The same turns and mirrors carry the whole set onto itself and the rows of a family onto each other. Which other rows belong to the same family as each row named below? List them in the order they appear above.
These 32 rows form 4 families of 8 rows each.
Z_929: [  5 -11   0  11   4   2  -1 -14  15  -3   9   3  -1   1  -2  12   2  -5
   6]
Z_380: [ -3  -6  10   3   7   4  -8  -4   0   0  -1  15   2  14  -7   0 -11   3
   7]
Z_323: [  7   3   1  -4 -10 -12   7 -23  -4  -2  -2   4   8  -8   8   9  -9 -12
  -7]
Z_646: [  2  -4   1  12   4   8   5 -19   3   1   5   7  -6  10  -2  -3   4  -9
  -5]
Z_116: [ 15   0   2  -1   4 -21  -5  -6  -5  -1   1   9  -1  -2   1  11   2 -13
   2]
Z_850: [-13  -2   4   8   2   7   9 -12   1  -1   1   9  -1  12   2   1 -15   3
   2]
Z_378: [ -9  -5   0   8  -7   7   9 -16   2  -7   1   8   7   7   0   0 -16   5
   1]
Z_607: [ -3   4  12  -7  -9 -20   3 -11  -6  -7  -1   6   5  -1   1  15 -17  -1
   2]
Z_733: [  4   2  15  -9  -4 -18  -5  -6 -14   0  -4  12   2   7   0   8 -12  -7
  -2]
Z_315: [  1 -10  -5  14   1   0   5 -11  11 -10   9   4  -2   4  -1  10  -2  -1
   9]
Z_890: [  2 -14   1   7   0  10   3 -23   6   1   6   8   5   7   0   1  -1  -8
  -7]
Z_110: [ 11   4   4  -6   5 -19   0 -16  -5   0   3   3  -6  -4   1   7   2 -18
   1]
Z_391: [  1   5   4  -5  -3 -23   3  -9  -1 -10   0   7   5  -4   4  13 -15  -1
  10]
Z_272: [  6 -11   3   7   0  12  -1 -22   7   4   2   5   2   6   2   3  -1 -11
  -7]
Z_226: [ -9  -8   5   4   2   6   5 -15   6  -9   4  11   7   9   0   5 -15   8
   6]
Z_429: [ -4   8   7  -9   4 -19   5  -8 -10  -4  -1   6  -1  -4   3  12 -15  -3
   6]
Z_211: [-10  -3   5   9   9   3   3  -3   0  -1   2  12  -6  15  -1   2 -10   2
   6]
Z_194: [ 10  -1   5  -4  -8  -8   4 -23  -1  -5  -3   1   2  -6   4  13  -4 -15
 -13]
Z_92: [-10  -4   8   3  -2   6   3 -14   6  -5   0   9   8   6  -2   3 -19   8
   6]
Z_390: [ 14  -3   5  -1   2 -17  -4 -10   0  -6   1   3  -4  -4  -2  17   4 -15
  -4]
Z_829: [ -1   7   9 -12   4 -13   3 -11 -16   1  -5   9   0   2   4   5 -15  -8
  -1]
Z_837: [  6 -11  -1   9  -2  11   2 -17  -1   1   0  10   1  13   3  -3  -2 -11
  -6]
Z_2: [ 0 -9  2  9  6  0 -4  0 -2 -3  2 15 -2 15 -7  0 -5  1  7]
Z_551: [  3 -15   0  11   7   1   0 -14  11  -4  11   7   1   5  -4   9   3  -4
   4]
Z_19: [ -3 -10   7   3   9   6  -4  -8  -1  -3   2  17   3  17  -2  -1  -9   2
   4]
Z_927: [  7   3   8  -9  -2 -14  -3 -12 -14   2  -8  14   5   7   6   0 -13 -11
  -3]
Z_847: [ -1  -3  -1  15   4   3   8 -17  10  -4   9   3  -6   4  -3   4   4  -4
   2]
Z_775: [  1   1  14 -11  -2 -14  -5  -7 -11  -4 -10  13   1   8  -1   4 -15  -8
  -4]
Z_348: [ -5   3  11  -8  -5 -19   2  -9  -1 -12  -5   6   3  -1  -1  13 -19   0
   4]
Z_772: [ 15   1   7  -2  -3 -20  -3 -12  -2  -7   4   3  -3  -2   2  18   2 -12
   0]
Z_215: [ 12   2   8  -5 -11 -11   2 -23  -6  -3  -1   2   2  -1   7  12  -4 -15
 -10]
Z_799: [  7   5   3  -7  -2 -15   7 -24  -3  -2   2   0  -1  -7   5   7  -4 -16
  -3]

Same family as Z_929: Z_380, Z_272, Z_194, Z_92, Z_390, Z_775, Z_348
Same family as Z_551: Z_607, Z_733, Z_890, Z_226, Z_19, Z_772, Z_215

The same turns and mirrors carry the whole set onto itself and the rows of a family onto each other. Which other rows belong to the same family as each row named below? List them in the order they appear above.
These 28 rows form 7 families of 4 rows each.
Z_153: [-6 -5  1  1 -2 12 13 -6 10  1 -2 -4  5]
Z_978: [ 5 -5  2 -3  5 -7  0 -5  9  7  5  1 10]
Z_138: [ -5 -11   4   2   1   8  15   1   7   7   3   1  -1]
Z_133: [  1  -2  -1  -1   4 -11  -4   1   5   9   5   9  -3]
Z_498: [ -1   4 -12 -16  -2   5  15   2 -10  -9   7  -6   1]
Z_570: [  8  -9  -3 -11   9   0   5   3  -2 -19   9   9   4]
Z_845: [ -5  10 -14 -10  -2   1   9   2 -11  -9   0  -3   2]
Z_780: [  1  -5   0 -12   2   5   3  -2  -6 -23   8   8   1]
Z_558: [  1   7 -17 -13  -4   3  14  -2  -9  -9   3  -1  -3]
Z_310: [ -3  11 -14 -14  -6   7  10  -3  -8  -8   1   1  -2]
Z_554: [  2  -1  -6 -11   6   2   1   4  -6 -18   1  15  -4]
Z_398: [ 2 -7  3  2  1 15 13 -1  8  6  3  1  4]
Z_501: [-5 -5  3  5  3 15  9 -2  3  3  1 -4  5]
Z_905: [  7  -1  -1 -10   0   2   3   3  -4 -20  12  13  -1]
Z_248: [ -2   0   3  -3   2 -11  -4   0   7   7   2   6   0]
Z_969: [-7 -7 -2  5  1 11 13 -5 11  3  2 -2  1]
Z_906: [-10  -1   0   6  -1   9  14   1   7   5   3   0  -1]
Z_384: [ -1   9 -16 -15   0   1  14   5  -5 -10   9   1  -1]
Z_886: [  8  -4   0 -13   5   4   3   4  -3 -19   8  11   6]
Z_314: [  3  -1   0  -1  -5 -13  -1  -3   2   8   1   3   0]
Z_705: [  3  -2  -1  -5  -3 -14   1  -2  10   7   4   8  -3]
Z_131: [  2  -4  -4  -9   9   9   2  -1   1 -22  10   9   2]
Z_293: [ -1   4 -16 -17   4   5  13  -6  -1 -13   6  -3   7]
Z_40: [ -2  -5   5  -4   0 -11  -4  -3  10   4   8   1  -1]
Z_67: [  7  -8  -3 -14   6   5   5  -1   3 -18  11  13   0]
Z_534: [ 1  3  3  1 -5 -8 -4 -3  8  6  6  0  1]
Z_115: [-2 -3 -2  4 -4  9 10 -2  5  8 -6  5 -5]
Z_184: [ -7   8 -15 -16  -1  -3  12   1  -6 -10   0   1  -2]

Same family as Z_705: Z_845, Z_501, Z_67
Same family as Z_534: Z_138, Z_780, Z_384
Same family as Z_314: Z_398, Z_131, Z_184
Same family as Z_248: Z_558, Z_969, Z_886
Same family as Z_310: Z_153, Z_133, Z_570

